In the data rows, the value 128 means zero.
Some points, one per row:
c(152, 103, 162, 199, 111, 64, 90, 70, 163, 64, 99, 109, 182, 84,
  85, 135, 144, 108, 202, 187, 98, 155, 145, 106, 220, 157, 193, 139,
  127, 113, 96, 61, 96, 84, 80, 204, 82, 81)
c(148, 135, 118, 147, 99, 100, 171, 62, 138, 153, 154, 149, 137, 113,
  57, 116, 107, 121, 150, 37, 111, 127, 142, 121, 165, 219, 92, 155,
  108, 123, 89, 115, 153, 125, 88, 184, 127, 110)
c(117, 118, 131, 147, 99, 77, 90, 165, 103, 129, 153, 68, 147, 169,
  100, 105, 108, 102, 82, 142, 151, 103, 132, 147, 118, 74, 154, 143,
  151, 120, 110, 220, 88, 137, 108, 143, 91, 131)
c(122, 151, 154, 144, 112, 101, 81, 111, 170, 18, 60, 126, 119, 104,
  141, 174, 116, 125, 156, 192, 149, 140, 143, 60, 151, 127, 167, 134,
  131, 158, 124, 102, 71, 71, 193, 145, 160, 126)
c(126, 110, 140, 171, 110, 154, 141, 169, 101, 118, 75, 53, 124, 148,
  89, 108, 143, 40, 110, 117, 134, 125, 151, 140, 141, 104, 132, 159,
  140, 161, 152, 163, 119, 151, 193, 102, 135, 141)
c(132, 134, 163, 117, 127, 174, 111, 143, 96, 107, 103, 59, 123, 116,
  112, 102, 140, 85, 143, 142, 119, 131, 156, 139, 132, 118, 175, 164,
  98, 95, 146, 112, 124, 130, 159, 88, 162, 161)
c(131, 142, 109, 101, 131, 102, 118, 59, 151, 121, 124, 167, 128, 73,
  140, 100, 123, 169, 124, 48, 90, 127, 98, 120, 123, 141, 68, 132,
  88, 149, 62, 137, 81, 104, 175, 174, 142, 104)
c(126, 97, 156, 159, 117, 173, 127, 125, 124, 56, 83, 111, 159, 217,
  159, 159, 154, 86, 189, 238, 117, 122, 155, 101, 169, 144, 152, 94,
  139, 104, 131, 81, 124, 132, 143, 121, 113, 209)
c(158, 118, 120, 70, 164, 237, 152, 136, 157, 220, 154, 128, 112, 140,
  104, 127, 161, 71, 77, 53, 92, 99, 99, 146, 113, 169, 95, 120,
  117, 127, 146, 141, 171, 164, 104, 70, 157, 89)
c(143, 133, 130, 159, 109, 127, 119, 101, 160, 148, 138, 158, 139, 107,
  93, 116, 116, 148, 119, 116, 125, 121, 94, 106, 125, 192, 126, 95,
  128, 123, 116, 134, 113, 135, 59, 174, 94, 124)
c(129, 120, 151, 104, 133, 123, 127, 109, 117, 61, 97, 151, 140, 138,
  200, 133, 147, 143, 126, 149, 123, 126, 151, 121, 135, 105, 135, 113,
  124, 112, 126, 97, 111, 112, 171, 120, 131, 168)
c(126, 146, 162, 117, 98, 39, 115, 101, 125, 41, 76, 129, 208, 182,
  159, 162, 127, 155, 220, 206, 164, 157, 190, 105, 173, 115, 178, 113,
  171, 140, 97, 60, 103, 98, 113, 176, 81, 167)
c(122, 117, 107, 175, 100, 87, 120, 122, 132, 119, 105, 157, 151, 88,
  91, 166, 97, 158, 138, 135, 168, 119, 137, 138, 133, 115, 96, 146,
  121, 146, 115, 143, 129, 135, 134, 138, 119, 129)
c(141, 115, 99, 99, 122, 172, 143, 133, 127, 227, 143, 163, 126, 155,
  107, 137, 102, 159, 89, 62, 145, 117, 97, 137, 96, 134, 99, 100,
  96, 134, 121, 129, 189, 149, 81, 101, 94, 160)
c(137, 143, 174, 150, 98, 143, 102, 143, 116, 82, 126, 51, 139, 112,
  89, 88, 174, 91, 134, 146, 109, 112, 162, 161, 138, 98, 156, 144,
  124, 105, 134, 159, 102, 135, 135, 136, 160, 123)
c(116, 137, 175, 181, 105, 101, 131, 73, 122, 89, 126, 79, 180, 91,
  102, 115, 187, 125, 183, 131, 76, 158, 170, 111, 179, 118, 121, 133,
  97, 120, 100, 84, 87, 115, 131, 186, 96, 142)
c(118, 143, 117, 150, 118, 87, 94, 67, 100, 82, 101, 167, 144, 116,
  164, 118, 102, 183, 182, 142, 156, 183, 113, 107, 141, 125, 98, 117,
  115, 90, 93, 59, 94, 64, 94, 150, 100, 156)
c(140, 149, 124, 82, 157, 166, 93, 84, 174, 196, 141, 174, 77, 103,
  95, 144, 142, 103, 106, 60, 109, 94, 118, 195, 105, 160, 109, 160,
  134, 160, 132, 137, 196, 108, 135, 120, 133, 101)
c(120, 157, 122, 122, 79, 69, 146, 115, 111, 127, 134, 110, 148, 125,
  72, 116, 97, 127, 143, 73, 149, 144, 162, 123, 127, 142, 101, 178,
  118, 92, 122, 146, 130, 138, 152, 182, 142, 107)
c(141, 176, 118, 136, 86, 54, 147, 94, 106, 119, 164, 83, 167, 96,
  81, 80, 78, 135, 119, 85, 141, 144, 175, 96, 120, 150, 126, 141,
  111, 88, 134, 144, 93, 99, 88, 152, 75, 108)
c(129, 162, 55, 64, 137, 89, 171, 82, 176, 189, 166, 216, 122, 87,
  116, 147, 122, 218, 119, 2, 139, 119, 130, 127, 52, 222, 49, 129,
  80, 189, 86, 142, 182, 140, 123, 169, 102, 93)
c(108, 116, 84, 86, 93, 221, 120, 102, 112, 154, 91, 166, 135, 202,
  152, 133, 128, 126, 111, 117, 117, 121, 107, 147, 116, 148, 77, 109,
  91, 134, 115, 142, 168, 160, 131, 83, 149, 221)
c(134, 134, 102, 114, 104, 63, 139, 157, 100, 167, 158, 123, 150, 54,
  98, 81, 81, 148, 109, 70, 154, 135, 127, 129, 112, 106, 97, 149,
  110, 100, 123, 174, 142, 123, 84, 155, 82, 50)
c(112, 153, 133, 99, 165, 144, 88, 118, 125, 69, 97, 110, 118, 136,
  169, 122, 155, 132, 149, 211, 160, 147, 177, 114, 115, 90, 163, 126,
  155, 123, 169, 85, 101, 92, 186, 83, 148, 111)
c(115, 91, 151, 110, 129, 130, 97, 223, 99, 65, 71, 82, 118, 163,
  155, 148, 150, 49, 141, 232, 154, 130, 162, 169, 119, 48, 170, 146,
  165, 151, 180, 159, 145, 120, 157, 91, 125, 175)
Here are 16 more points, each followed by its number:
c(126, 170, 91, 116, 123, 93, 142, 53, 118, 161, 151, 171, 172, 128,
  98, 87, 131, 210, 132, 86, 112, 140, 163, 114, 147, 189, 91, 164,
  58, 116, 60, 83, 147, 161, 148, 168, 114, 188) 0
c(126, 147, 174, 176, 104, 42, 105, 49, 122, 38, 68, 69, 164, 23,
  70, 121, 99, 186, 192, 144, 158, 179, 158, 109, 195, 147, 145, 205,
  108, 89, 66, 38, 29, 102, 145, 194, 139, 67) 1
c(124, 116, 77, 132, 121, 101, 143, 198, 111, 120, 133, 101, 136, 171,
  173, 110, 104, 104, 158, 193, 141, 104, 118, 147, 152, 94, 126, 134,
  154, 106, 150, 175, 130, 144, 126, 122, 99, 157) 2
c(148, 186, 109, 162, 144, 115, 137, 174, 124, 136, 165, 129, 108, 73,
  146, 100, 136, 148, 147, 175, 135, 132, 119, 93, 130, 127, 138, 109,
  112, 92, 140, 92, 116, 119, 121, 89, 147, 145) 3
c(145, 119, 122, 104, 127, 144, 145, 149, 123, 223, 159, 146, 95, 121,
  78, 108, 87, 71, 69, 48, 112, 103, 110, 137, 116, 159, 99, 135,
  101, 135, 130, 176, 168, 151, 134, 112, 151, 88) 4
c(141, 126, 114, 100, 92, 12, 137, 114, 114, 88, 136, 106, 209, 100,
  82, 65, 87, 146, 133, 41, 138, 119, 165, 125, 125, 93, 74, 164,
  129, 120, 90, 171, 134, 126, 122, 225, 37, 73) 5
c(114, 87, 156, 213, 114, 99, 111, 205, 98, 101, 115, 30, 145, 94,
  150, 129, 120, 56, 169, 180, 126, 128, 154, 134, 178, 59, 185, 156,
  176, 102, 143, 163, 113, 129, 160, 124, 136, 123) 6
c(143, 196, 116, 57, 175, 106, 114, 42, 157, 124, 136, 177, 111, 70,
  85, 130, 129, 149, 116, 102, 127, 133, 144, 139, 112, 167, 109, 170,
  102, 127, 112, 67, 140, 130, 143, 176, 137, 112) 7
c(142, 125, 105, 79, 81, 88, 131, 38, 168, 117, 106, 172, 178, 125,
  113, 109, 95, 188, 82, 54, 99, 98, 98, 104, 102, 157, 41, 93,
  83, 145, 37, 116, 115, 130, 117, 199, 85, 101) 8
c(146, 132, 115, 70, 178, 87, 142, 95, 161, 104, 174, 204, 143, 100,
  112, 112, 131, 183, 135, 115, 99, 124, 152, 102, 101, 127, 139, 130,
  153, 169, 111, 94, 99, 95, 156, 174, 87, 132) 9
c(117, 160, 123, 154, 91, 64, 117, 61, 181, 111, 105, 173, 89, 46,
  104, 153, 64, 167, 142, 50, 153, 112, 108, 119, 128, 208, 83, 143,
  101, 153, 83, 113, 102, 121, 136, 184, 149, 32) 10
c(122, 142, 73, 169, 132, 118, 200, 109, 151, 233, 218, 154, 132, 64,
  109, 107, 92, 255, 130, 78, 133, 130, 103, 106, 107, 144, 113, 127,
  92, 122, 81, 164, 108, 160, 93, 125, 124, 83) 11
c(133, 128, 146, 34, 156, 143, 129, 96, 114, 80, 122, 164, 179, 233,
  154, 145, 140, 111, 164, 173, 138, 117, 165, 119, 116, 133, 146, 117,
  133, 114, 147, 91, 166, 105, 153, 110, 112, 205) 12
c(154, 137, 139, 105, 167, 130, 86, 98, 176, 110, 137, 146, 72, 110,
  123, 125, 183, 69, 111, 132, 120, 125, 132, 138, 103, 129, 135, 113,
  109, 181, 163, 96, 125, 100, 133, 145, 142, 73) 13
c(118, 162, 106, 111, 111, 87, 120, 121, 124, 87, 119, 124, 106, 131,
  120, 148, 54, 151, 131, 140, 152, 142, 119, 102, 95, 144, 117, 150,
  153, 109, 148, 133, 85, 117, 115, 165, 153, 101) 14
c(123, 128, 150, 127, 103, 96, 106, 83, 132, 103, 136, 123, 121, 150,
  125, 109, 155, 137, 120, 120, 98, 116, 141, 148, 167, 157, 142, 160,
  109, 111, 109, 129, 117, 113, 120, 195, 147, 167) 15
Which three of these numbered points are nearest to each point below, looking only along the 8 directions in which the first points spread most? Their numbers follow each, nearest first.
c(140, 122, 193, 202, 118, 136, 78, 165, 113, 92, 136, 50, 133, 78,
  106, 119, 160, 92, 117, 223, 113, 150, 116, 126, 179, 43, 196, 134,
  150, 128, 154, 122, 67, 114, 96, 123, 118, 83) > 6 3 2
c(126, 114, 127, 84, 136, 192, 114, 83, 177, 179, 105, 148, 118, 79,
  139, 142, 125, 148, 102, 101, 123, 91, 132, 119, 139, 154, 118, 136,
  119, 171, 121, 83, 165, 132, 141, 108, 141, 83) > 13 7 9
c(111, 121, 116, 87, 150, 151, 158, 172, 79, 130, 113, 134, 187, 255,
  199, 164, 143, 125, 180, 215, 125, 133, 167, 154, 156, 77, 126, 89,
  159, 130, 175, 111, 199, 126, 146, 64, 95, 249) > 12 2 3
c(147, 125, 130, 108, 157, 156, 102, 106, 116, 81, 81, 160, 127, 156,
  188, 146, 153, 109, 209, 209, 123, 170, 114, 102, 140, 154, 154, 91,
  120, 107, 165, 8, 144, 105, 107, 86, 131, 181) > 12 3 15
c(140, 174, 100, 133, 152, 80, 83, 114, 190, 129, 140, 196, 103, 68,
  147, 124, 114, 207, 118, 151, 140, 148, 113, 125, 125, 108, 142, 120,
  131, 168, 98, 97, 114, 88, 166, 154, 141, 120) > 9 14 7
c(123, 142, 90, 105, 119, 104, 124, 122, 113, 116, 160, 144, 139, 118,
  137, 99, 106, 158, 73, 77, 122, 113, 127, 142, 89, 99, 106, 125,
  126, 137, 136, 199, 117, 111, 144, 139, 85, 74) > 14 11 3
c(161, 126, 73, 179, 137, 119, 156, 182, 145, 198, 173, 186, 131, 151,
  123, 157, 78, 172, 85, 122, 154, 120, 74, 85, 89, 90, 141, 71,
  151, 133, 170, 154, 121, 121, 102, 101, 75, 80) > 14 2 11
c(109, 91, 187, 155, 123, 153, 170, 104, 98, 108, 106, 90, 159, 84,
  120, 90, 167, 169, 148, 141, 79, 163, 175, 87, 167, 123, 153, 143,
  93, 94, 54, 90, 82, 166, 131, 147, 169, 209) > 15 3 0
c(134, 86, 104, 53, 150, 179, 151, 109, 168, 136, 83, 166, 142, 172,
  170, 173, 134, 96, 187, 122, 121, 140, 108, 150, 144, 190, 99, 88,
  144, 141, 89, 98, 187, 149, 116, 141, 138, 147) > 12 15 9
c(117, 154, 108, 131, 150, 141, 107, 116, 127, 133, 118, 146, 112, 134,
  173, 154, 149, 146, 174, 184, 165, 145, 114, 130, 154, 143, 144, 127,
  124, 117, 134, 49, 118, 130, 158, 67, 181, 170) > 12 3 15
c(119, 162, 92, 96, 111, 48, 150, 102, 89, 151, 164, 158, 110, 121,
  106, 105, 76, 182, 58, 24, 103, 106, 124, 154, 55, 154, 88, 170,
  125, 115, 120, 190, 121, 119, 93, 156, 135, 98) > 11 5 4
c(100, 103, 151, 149, 160, 100, 171, 114, 136, 69, 85, 119, 121, 42,
  157, 151, 138, 200, 161, 200, 115, 134, 188, 111, 221, 124, 165, 155,
  147, 124, 70, 76, 82, 127, 171, 172, 177, 125) > 15 14 1
c(101, 108, 166, 152, 133, 59, 141, 115, 93, 52, 106, 109, 170, 137,
  136, 138, 131, 156, 185, 177, 140, 167, 185, 158, 161, 109, 159, 155,
  150, 110, 104, 103, 102, 101, 133, 145, 121, 132) > 14 15 3
c(151, 151, 108, 76, 165, 111, 130, 48, 159, 131, 113, 187, 124, 48,
  97, 135, 95, 176, 131, 55, 135, 137, 129, 115, 110, 174, 88, 162,
  97, 150, 101, 104, 160, 81, 157, 134, 146, 72) > 7 9 10
